Two rows play each game, the first against the second. How much does the first row win by? 10 is about a draw, 20 a big win and 0 a big loss. Wins can go round in a circle: one row can beat a second, the second a third and the third the first. Each row has two weighted sums of its numbers, A and B, taken from their middle values. A row wins by its A times the other's B, less its B times the other's A.
np.array([-61, 43, -51, 1, 26, 15, 24, -5, -24, -16, 6, 14, -11, 9, 24, 19])
np.array([-22, -4, -13, -5, 23, 9, 15, -6, -24, 35, 6, 14, 14, 36, 12, 28]): 10
np.array([0, -10, 4, -18, -23, 4, 8, -16, -1, -27, -10, 24, -19, -2, 2, -34])
np.array([-29, 6, -16, 4, 35, 10, 25, -4, -32, 29, 9, 4, 12, 30, 16, 30]): 10
np.array([-13, -29, 9, 8, 25, 14, 37, 1, -29, 57, 11, -2, 23, 48, 15, 36])
np.array([-22, -8, -14, 1, 24, 10, 27, -6, -25, 29, 8, 4, 20, 24, 34, 34]): 13
np.array([13, -11, 30, 14, -12, -6, -17, 1, -7, 13, -15, 24, 10, 11, -7, 4])
np.array([-51, 40, -30, -6, 19, 18, 29, -8, -11, -4, 5, 3, -5, 12, 21, 28]): 12
np.array([-45, 25, -32, 7, 22, 16, 8, -11, -24, 3, -4, 5, 2, 19, 22, 40])
np.array([19, -50, 23, 2, 30, -1, 19, -2, -25, 76, 7, 2, 26, 64, 22, 63]): 15
np.array([26, -70, 47, 2, 38, -5, 6, 3, -29, 90, 9, -1, 36, 73, -7, 42])
np.array([0, -30, 35, -26, -14, 2, -6, -7, 8, -29, -10, 17, -1, -21, -16, -32]): 15
np.array([18, -17, 34, 16, -6, -9, -18, -6, -7, 26, -1, 23, 11, 21, -8, 9])
np.array([-1, -32, 15, -26, 9, -6, -9, -11, 2, 8, -13, 16, 9, 10, -1, -13]): 11
np.array([2, 16, -24, -10, -27, 0, 6, -21, 53, -39, -11, 10, -21, -17, -14, -51])
np.array([4, -21, 17, -26, -15, -5, -1, -26, 0, 10, -13, 29, 7, 10, -4, -24]): 6
np.array([-10, 26, -52, 6, 53, -2, 6, 7, -7, -20, -5, -65, 5, 16, 19, 13])
np.array([14, -41, 11, -9, -29, -5, -17, 45, 77, -21, 3, -23, -23, -12, -3, -18]): 1
np.array([-72, 42, -47, 1, 20, 24, 29, -9, -27, -4, 3, -2, 7, 11, 22, 27])
np.array([18, -13, 35, 15, 0, -14, -17, -1, -6, 16, -2, 31, 8, 19, -7, 1]): 13
np.array([6, 7, 8, 10, -11, 1, 0, -8, -9, 17, 3, 17, -7, -3, -7, 3])
np.array([22, -54, 45, -12, -24, -8, 2, 4, 2, -21, -11, 17, 1, 9, -3, -32]): 11
np.array([6, 17, -17, -13, -30, 1, 0, -25, 47, -35, -20, 9, -20, -11, -22, -54])
np.array([-9, 17, 0, 5, -12, 12, 6, -5, 0, 7, -5, 36, -11, 0, -4, 8]): 14
np.array([2, -17, 14, -8, -14, 6, 1, -9, -1, -31, -6, 22, -14, -5, -1, -20])
np.array([-19, 29, -62, 15, 38, 3, 14, 6, 11, -22, 16, -62, 13, 21, 26, 12]): 9
np.array([-23, 6, -16, -24, -1, 7, 16, -29, 15, -12, -21, 17, -5, 6, -3, -26])
np.array([-45, 13, -25, -3, 12, 6, 26, -6, -29, 12, 7, 3, 12, 24, 11, 31]): 12
np.array([-25, 48, -26, -28, -4, 9, 32, -30, 22, -19, -11, 9, -21, 15, 3, -39])
np.array([0, -30, 28, -53, -4, -17, 7, -52, 9, -26, -25, 22, 12, 55, 2, -56]): 7
np.array([-2, -8, -10, -14, 4, 4, 7, -24, 11, -5, -11, 22, 5, 9, 1, -24])
np.array([7, -23, 28, -11, -28, -3, -5, 0, 8, -13, -14, 17, -5, 4, 8, -29]): 11
np.array([58, 44, 16, 70, -1, -23, -62, 72, 26, 26, 28, -46, -1, -57, -28, 60])
np.array([-36, 8, -15, -6, 33, 8, 20, -2, -34, 12, 6, 10, 13, 30, 20, 31]): 12
np.array([-27, 77, -74, 1, 43, -8, 22, -8, 14, -34, 4, -62, -6, 5, 32, 29])
np.array([23, -35, 27, 20, -15, -11, -20, 33, 17, 3, 4, -7, -7, 10, 6, -28]): 11
np.array([-57, 42, -49, 4, 19, 19, 34, -5, -24, -11, 12, 11, 1, 12, 20, 27])
np.array([-31, 18, -44, -68, -26, 12, 36, -54, -8, -31, -32, -10, -22, -13, 5, -74]): 9
np.array([-18, 10, -22, -29, -10, 4, 26, -22, 24, -15, -9, 5, -12, 21, 9, -19])
np.array([-6, -15, 21, -13, -24, -6, 1, -9, 3, -32, -14, 20, -8, -5, -4, -24]): 9
np.array([-33, 4, -1, 7, 38, 13, 17, -1, -48, 25, 9, 22, 1, 23, 7, 30])
np.array([15, -6, 5, -13, -27, -1, 0, -23, 37, -23, -13, 10, -16, 4, -9, -56]): 9
np.array([10, -34, -30, 11, 35, -10, -4, 21, -36, 0, 10, -69, 17, 32, 13, -7])
np.array([-6, 13, 8, 1, 20, 5, -11, 0, -4, 6, -12, 12, -3, 1, -6, 8]): 8
np.array([-16, -18, -1, 1, 41, 6, 15, -4, -28, 45, 6, 5, 16, 46, 4, 38])
np.array([-11, -8, -9, -70, -17, -17, 15, -55, 10, -40, -34, 29, -17, 18, -4, -68]): 13
np.array([2, -25, 21, -25, -28, 2, 3, -6, -4, -16, -5, 23, 1, -5, -3, -38])
np.array([-24, -2, -18, 4, 33, 10, 10, -4, -18, 26, 5, 3, 15, 41, 29, 39]): 9
np.array([-10, -1, -6, -21, -32, 2, 14, 9, 6, -50, -4, 15, -7, -33, -19, -17])
np.array([24, -53, 43, -11, -28, -7, 10, 6, 7, -32, -6, 17, 6, 3, -3, -25]): 7
np.array([23, -51, 41, -3, -16, -4, -2, 6, 8, -29, -14, 17, -10, -7, -7, -21])
np.array([-23, -4, -8, -19, 7, 12, 7, -27, 8, -3, -13, 32, -1, 6, -8, -14]): 10
np.array([-36, 8, -23, 4, 23, 12, 27, -14, -26, 17, 11, 0, 4, 29, 16, 33])
np.array([-62, 42, -43, 4, 22, 20, 30, -10, -26, -17, 17, 4, 4, 15, 32, 28]): 15
np.array([0, -25, 30, -37, -27, 2, 7, -31, -16, -40, -17, 44, -3, -6, -13, -40])
np.array([-36, 13, -22, 5, 34, 14, 25, 0, -28, 18, 22, 19, 5, 23, 13, 23]): 9
np.array([2, -9, 13, -23, -40, -1, 8, -15, -1, -23, -17, 25, -14, -39, -4, -38])
np.array([-7, 3, 10, 8, 5, 5, -10, 0, 9, 8, -2, 18, -3, -6, -14, 13]): 11
np.array([-7, -5, 0, -29, -8, 0, 11, -27, 12, -2, -13, 17, -5, 16, -1, -17])
np.array([-5, 18, -55, 21, 36, -1, 0, 2, -15, -14, 16, -62, 2, 24, 20, 3]): 10
np.array([1, 6, 12, 7, -3, 5, -8, -6, -4, -4, 0, 22, -6, 12, -2, -1])
np.array([-19, 31, -10, -7, -11, 18, 7, -6, -1, 1, -4, 21, -5, -5, -4, 21]): 9
np.array([49, 76, -15, 84, -8, -21, -54, 65, 51, 19, 29, -55, -5, -97, -21, 54])
np.array([-14, 5, -1, -21, -11, 3, 16, -24, 9, 1, -9, 9, -4, 7, -2, -34]): 8
np.array([-8, 8, 7, 7, 11, 6, -11, 0, -2, -1, 14, 23, 1, -8, 0, 9])
np.array([17, -46, -22, 27, 39, -11, -3, 22, -36, 12, 15, -67, 15, 44, 5, -11]): 7
np.array([-16, 5, -9, -18, -11, 9, 22, -21, 29, -19, -15, 11, 3, 22, 12, -24])
np.array([12, -49, 19, 1, 38, -6, 6, -3, -25, 66, -1, 3, 38, 67, -2, 39]): 7
np.array([1, 4, 9, 6, -1, -6, -7, -7, 1, 23, 15, 15, 6, 3, -8, 9])
np.array([26, -51, 25, 1, -37, -10, 10, 46, 71, -9, -1, -28, -21, -1, 8, -23]): 18
np.array([3, -34, 24, -27, -44, 5, 16, -45, -14, -35, -16, 41, -2, -15, 7, -40])
np.array([11, -25, -3, -5, -40, 1, 8, 46, 77, -34, 6, -28, -26, -20, 12, -15]): 17
np.array([-43, 16, -35, 13, 17, 9, 24, -8, -24, 4, 5, 4, -8, 27, 20, 24])
np.array([22, -25, 22, -3, -33, -14, -9, -22, 32, -28, -16, 12, -24, 7, -20, -69]): 7
np.array([4, -12, 33, -21, -15, -3, -15, -7, 1, -12, -24, 15, -5, -21, -12, -28])
np.array([-26, 28, -23, -27, -9, 9, 20, -35, 18, -20, -22, 8, -22, 9, -3, -39]): 9
np.array([-11, -8, -19, -66, -6, -2, 18, -57, -1, -34, -20, 20, -2, 4, -6, -65])
np.array([-53, 35, -38, 0, 20, 15, 29, -11, -24, -6, 7, 3, -4, 10, 32, 35]): 5
np.array([10, -12, 32, 19, -3, -8, -13, 1, -6, 25, 1, 24, 9, 15, -8, 2])
np.array([3, -34, 19, -22, 8, -16, -3, -17, 0, 2, -12, 17, 12, 7, -1, -18]): 14
np.array([14, -51, 11, -11, -27, -5, 0, 44, 65, -24, 17, -27, -23, -11, 1, -15])
np.array([52, 23, 14, -18, -20, -30, -31, 56, 17, 31, 2, -37, -16, -91, 6, 42]): 15
np.array([28, -59, 48, -5, -29, -6, 3, 6, 6, -23, -6, 27, -3, 5, -9, -26])
np.array([-43, 15, -27, -7, 21, 15, 21, -14, -21, 13, 10, 0, 8, 25, 22, 31]): 7
np.array([-6, -6, -5, -16, -30, 7, 8, -12, 3, -24, -7, 33, -16, -11, 3, -28])
np.array([-8, 13, 6, 4, -16, -2, 7, -8, 0, 13, 2, 23, -3, 0, -3, 8]): 9
np.array([83, 9, 48, 80, 3, -32, -79, 87, 7, 43, 22, -45, 19, -26, -27, 49])
np.array([-5, -5, 3, -15, -26, 8, 8, -14, 11, -27, -16, 29, -14, -21, 0, -23]): 7
np.array([0, 13, 7, 14, -15, 14, -1, -6, -5, 19, 4, 20, -4, 4, -8, 9])
np.array([72, -14, 44, 7, -22, -34, -40, 65, -1, 54, -5, -48, 11, -91, -12, 20]): 9
np.array([1, -6, 11, -28, -35, 0, 9, -16, 16, -29, -14, 27, -15, -41, -10, -38])
np.array([-35, 15, -9, 4, 36, 20, 24, -1, -22, 22, -1, 13, 15, 19, -2, 30]): 8
np.array([-1, -20, 20, -47, -30, -4, 9, -31, -26, -32, -15, 38, -5, -7, 0, -41])
np.array([18, -13, 33, 28, 0, -8, -10, -2, -9, 51, -4, 27, 13, 16, -11, 7]): 5
np.array([-5, 18, -1, 4, -7, 7, 7, -8, 5, 1, 2, 22, 0, -7, 0, 10])
np.array([-13, 31, -61, 15, 38, -1, 16, 3, -11, -17, 15, -64, 3, 21, 22, 15]): 10
np.array([3, 0, -5, -4, -11, 4, -8, -23, 42, -35, -11, 13, -14, -16, -14, -50])
np.array([13, -46, 31, 8, 29, -1, 3, 0, -27, 77, 10, 4, 44, 64, 2, 38]): 5
np.array([46, 82, -14, 62, -7, -16, -35, 64, 37, 12, 29, -63, -16, -83, -27, 61])
np.array([7, 9, 18, 11, -9, 0, 7, -5, 2, 17, -2, 17, 3, 8, 3, 8]): 11
np.array([-12, 22, -12, 2, -11, 19, 12, -11, 2, 2, 3, 25, -7, -16, -2, 11])
np.array([38, -89, 40, 17, -29, -8, -10, 41, 53, 5, 1, -24, -15, 5, 1, -33]): 10
np.array([96, -7, 56, 66, 10, -27, -85, 94, 8, 59, 21, -38, 35, -4, -30, 45])
np.array([-4, 12, -8, 1, -4, 9, 4, -8, 1, 1, 1, 21, -5, 2, -13, 10]): 11
np.array([6, -23, 32, -34, -30, 4, 6, -30, -16, -29, -11, 44, -22, -7, -5, -30])
np.array([4, 4, 14, 8, -7, 1, -6, -1, -2, 11, 10, 22, 3, 8, -4, 5]): 11
np.array([80, 40, 16, 76, -10, -25, -69, 81, 24, 36, 28, -51, 1, -58, -33, 48])
np.array([12, -46, 24, 2, 32, -13, 11, -3, -30, 76, 8, 3, 31, 64, 3, 39]): 15
np.array([-15, -6, -22, -57, 1, 0, 22, -57, -3, -40, -23, 14, 5, -2, -3, -62])
np.array([-45, 27, -24, -7, 24, 26, 27, -5, -36, 6, 16, 12, 5, 9, 19, 29]): 5
np.array([-30, 5, -15, 2, 22, 10, 19, -8, -22, 25, 9, 2, 12, 30, 16, 34])
np.array([9, -3, -5, 7, -30, -2, -1, -26, 48, -38, -8, 14, -19, -5, -11, -67]): 12
np.array([-46, 33, -26, 1, 27, 17, 24, -5, -28, 2, 11, 8, 9, 18, 23, 37])
np.array([-24, 53, -67, -11, 45, -1, 6, -7, 3, -32, 11, -67, 5, 11, 18, 29]): 11
np.array([-32, 12, -19, -4, 23, 12, 25, -14, -25, 21, 9, -1, 11, 26, 12, 19])
np.array([5, -24, 20, -17, -19, 3, 3, -6, 8, -26, -8, 21, -7, -6, -7, -25]): 13
np.array([-37, 16, -12, -3, 22, 10, 25, -8, -17, 24, 8, 2, 15, 26, 16, 27])
np.array([-11, -10, 7, -6, -31, 6, 8, -10, 3, -36, -8, 16, -13, -9, -1, -29]): 9
np.array([-4, -21, 2, -2, 29, -14, 17, -5, -20, 47, -6, 5, 18, 46, 5, 27])
np.array([-19, 1, -18, -34, -16, 16, 37, -6, 28, -45, 7, 1, -23, -23, 4, -1]): 16
np.array([-36, 61, -71, 9, 48, 4, 27, -9, 10, -23, 13, -61, -11, 9, 22, 25])
np.array([-6, -21, 18, -11, -15, 9, 1, -4, 17, -28, -6, 25, -12, -6, -3, -20]): 10
np.array([-20, 7, -14, -38, -33, 12, 23, -36, -9, -62, -18, 36, -15, -10, 0, -50])
np.array([8, -24, -9, -11, -44, 1, 18, 49, 69, -35, 8, -32, -30, -20, -4, -19]): 14
np.array([-15, 11, -13, -12, -32, 13, 8, -15, 8, -26, -5, 27, -20, -18, 2, -24])
np.array([8, -18, 28, -28, -33, 4, 17, -34, -19, -40, -5, 41, -6, -8, -11, -40]): 5
np.array([-8, -14, 0, -18, -19, 4, 11, -1, 6, -36, -6, 11, -23, -17, 3, -22])
np.array([-22, 32, -57, 0, 60, 5, 8, 6, -5, -28, 16, -59, 1, 10, 14, 12]): 9
np.array([-4, 2, 8, -24, -17, 2, 16, -25, 4, -31, -18, 27, -17, -43, -7, -37])
np.array([-14, 34, -53, 10, 30, 0, 16, -1, -3, -18, 13, -63, 3, 23, 16, 12]): 9
np.array([93, -12, 52, 83, 9, -30, -89, 88, 8, 66, 20, -46, 25, -14, -29, 48])
np.array([15, -15, 27, 15, -4, -7, -12, -1, -7, 38, -2, 8, 10, 8, -11, -10]): 14
np.array([-21, 29, -13, 2, -12, 15, 14, -12, 3, -5, 3, 22, -10, -10, -1, 12])
np.array([-15, 24, -12, 7, -9, 10, 5, -8, 8, 11, 16, 19, -7, -13, 4, 7]): 9
np.array([51, -50, 76, 37, 1, -30, -51, 17, -22, 59, -2, 27, 34, 33, -19, -3])
np.array([-2, 20, -24, -17, -16, 4, 0, -18, 48, -37, -22, 7, -11, -18, -13, -48]): 13
np.array([27, -26, 54, 22, -10, -14, -19, -3, -14, 35, -3, 29, 17, 26, -12, 4])
np.array([62, 40, 17, 79, -8, -25, -69, 79, 31, 34, 26, -49, -5, -64, -14, 81]): 1
np.array([-2, 7, 3, 13, 4, 13, -9, 2, -7, 15, 0, 29, -1, -2, -15, 9])
np.array([-7, -30, 18, -25, -18, 9, 7, -27, -17, -41, -15, 45, -7, -5, -6, -43]): 9
np.array([-54, 31, -37, -7, 14, 18, 24, -9, -15, -10, 10, 4, 2, 6, 22, 31])
np.array([-9, 8, 7, 6, 3, 17, -6, 3, -4, 3, 2, 23, 3, -3, -6, 8]): 10
np.array([-11, 9, 1, 5, -8, 7, 1, -8, 0, 7, -12, 26, 3, 16, -3, 8])
np.array([-22, -7, -7, -17, 9, 6, 7, -28, 12, 9, -12, 43, 3, 4, -4, -12]): 8
np.array([-31, 37, -27, -27, 1, 14, 30, -31, 22, -20, -11, 9, -25, 15, -2, -30])
np.array([46, 86, -12, 81, -10, -31, -50, 64, 37, 19, 30, -55, -16, -99, -35, 57]): 11
np.array([29, -94, -4, 52, 22, -25, 0, 25, -58, 32, 33, -74, 25, 68, 14, -33])
np.array([88, 18, 60, 39, -24, -31, -67, 55, 8, 35, 1, -11, 9, -98, -27, 14]): 13
np.array([49, -92, 120, 3, -43, -16, -8, -29, -13, 25, -18, 53, 19, -4, -4, -25])
np.array([-6, 15, 7, -1, 12, 6, -5, -1, -4, 0, -1, 27, 1, 6, -9, 9]): 12
np.array([12, -23, -7, -13, -46, 1, 8, 51, 72, -26, 16, -32, -23, -18, -5, -14])
np.array([-10, -4, -43, 17, 42, -11, 3, 13, -6, -1, 6, -63, 7, 40, 13, -6]): 13
np.array([6, -35, 19, -25, -17, 0, -4, -20, 0, 15, -12, 12, 20, 10, -1, -20])
np.array([-20, 18, -16, -32, -4, 13, 14, -28, 16, -13, -17, 15, -13, 13, -2, -29]): 11
np.array([-51, 32, -36, 2, 7, 20, 29, -10, -23, -3, 13, -3, -4, 14, 22, 32])
np.array([-15, -7, 6, -37, -19, 7, 17, -24, -12, -47, -23, 40, -21, -11, 7, -39]): 9
np.array([49, 67, 6, 77, 1, -22, -65, 72, 29, 25, 31, -58, -6, -70, -15, 52])
np.array([54, 66, 3, 79, 8, -19, -73, 69, 26, 22, 28, -51, -4, -77, -24, 59]): 9
np.array([85, -30, 71, 5, -14, -37, -41, 75, 13, 69, -3, -40, 30, -105, -29, 10])
np.array([-14, 2, -10, -15, 2, 6, 7, -31, 0, -15, -10, 24, -6, 11, -3, -23]): 11
np.array([-19, -6, -13, -7, 23, 9, 20, -7, -24, 28, 2, 7, 14, 53, 8, 34])
np.array([-8, -15, 8, 0, 25, 3, 27, -7, -31, 56, 12, -10, 17, 49, 3, 33]): 13
np.array([-4, -24, 14, -7, -12, 4, -2, -7, -6, -33, -3, 33, -20, -9, -5, -17])
np.array([-17, 25, -18, 5, -16, 13, 10, -10, 2, -16, 4, 9, -3, -4, -2, 14]): 10
np.array([-25, -7, -2, -9, 28, 9, 17, -5, -23, 28, 2, 4, 14, 33, 15, 33])
np.array([0, -11, -41, 7, 43, 11, 4, 13, -12, -16, 13, -63, 5, 28, 15, 2]): 7
np.array([-22, 28, -61, 22, 54, -2, 6, 1, -5, -19, 13, -62, 3, 10, 8, 10])
np.array([2, 8, 18, 9, -6, 1, -4, -3, -4, 11, 0, 22, 2, 7, -13, -2]): 11
np.array([-6, -4, 2, -17, -21, 8, 8, -2, 4, -44, 0, 13, -15, -29, 0, -9])
np.array([66, -6, 43, -4, -15, -33, -48, 64, 11, 54, -4, -56, 9, -98, -13, 14]): 11
np.array([26, -66, 73, 22, 24, -29, -44, -8, -18, 37, 1, 40, 18, -3, -19, -3])
np.array([7, -19, -20, -21, -45, 16, 18, 47, 65, -31, 8, -37, -33, -25, -3, -20]): 18
np.array([-11, -3, 3, -8, -22, 9, 1, -13, 11, -32, 6, 26, -18, -14, 8, -21])
np.array([25, -71, 38, -21, -2, -31, -21, -21, -19, 35, -12, 14, 41, -2, -5, -3]): 4
np.array([-71, -14, -51, -127, 14, 14, 103, -92, -107, -118, -36, -35, 0, 52, 48, -73])
np.array([-21, 22, -16, -6, -6, 15, 15, -11, 2, -2, 4, 22, -8, -10, -2, 20]): 10
np.array([3, -32, 16, -10, -2, -5, -11, -18, 1, 11, -6, 16, 10, 8, -1, -21])
np.array([-53, 34, -38, -3, 3, 18, 29, -9, -24, -11, 7, -4, 2, 8, 22, 20]): 9
np.array([-20, 5, -21, -73, -20, -4, 30, -56, 9, -35, -31, 5, -16, 1, 15, -70])
np.array([-20, 51, -63, -1, 50, 1, 11, -1, 0, -26, 14, -63, -1, 12, 29, 26]): 10
np.array([-21, 60, -67, 1, 42, 1, 14, 2, 11, -35, 18, -66, -3, 2, 29, 22])
np.array([2, -8, 6, -23, -34, -1, 5, -15, 14, -23, -16, 29, -10, -39, -9, -38]): 13
np.array([2, -28, 7, 2, 28, 4, 15, -3, -17, 63, 7, 11, 24, 51, 8, 36])
np.array([1, -26, -3, -8, -36, -3, 5, 45, 68, -50, 5, -26, -25, -14, -6, -18]): 12
np.array([23, -29, 33, -9, -24, -22, -16, -25, 30, -29, -25, 17, -5, 6, -20, -65])
np.array([-34, 14, -12, -1, 37, 14, 20, 3, -30, 22, 7, 11, 13, 18, 10, 30]): 9
np.array([-14, 28, -16, -1, -13, 17, 12, -16, 2, 0, 4, 23, -10, -11, 0, 18])
np.array([24, -25, 43, 21, 5, -14, -27, 7, -11, 31, -4, 37, 22, 24, -14, -1]): 10
np.array([-32, 1, -16, 4, 7, 21, 30, -7, -26, 21, -1, -1, 13, 23, 16, 30])
np.array([97, -27, 60, 80, 2, -40, -92, 90, 8, 67, 19, -50, 21, 2, -28, 48]): 6
np.array([-7, 12, -1, 3, -14, 8, 19, -3, -13, 7, 2, 20, -4, 4, -3, 8])
np.array([11, -40, -27, 23, 39, -19, -8, 20, -29, 2, 26, -69, 13, 38, 14, -9]): 11
np.array([67, -8, 47, -6, -28, -28, -46, 68, 15, 73, -10, -47, 12, -103, -31, 31])
np.array([-22, 19, -17, -17, -2, 7, 13, -29, 20, -18, -12, 9, -15, 28, -3, -28]): 11
np.array([-56, 38, -37, -3, 20, 17, 30, -10, -34, -7, 5, 4, -5, 8, 27, 24])
np.array([-16, -24, -5, -3, 31, -4, 20, 9, -26, 46, 16, 6, 20, 40, 9, 40]): 16
np.array([-17, 18, -8, 3, -2, 10, 3, -7, 7, 9, 1, 21, -10, -5, -7, 4])
np.array([-15, 16, -4, 7, 3, 11, -9, 0, -3, 3, 3, 21, -3, 4, -3, 19]): 10
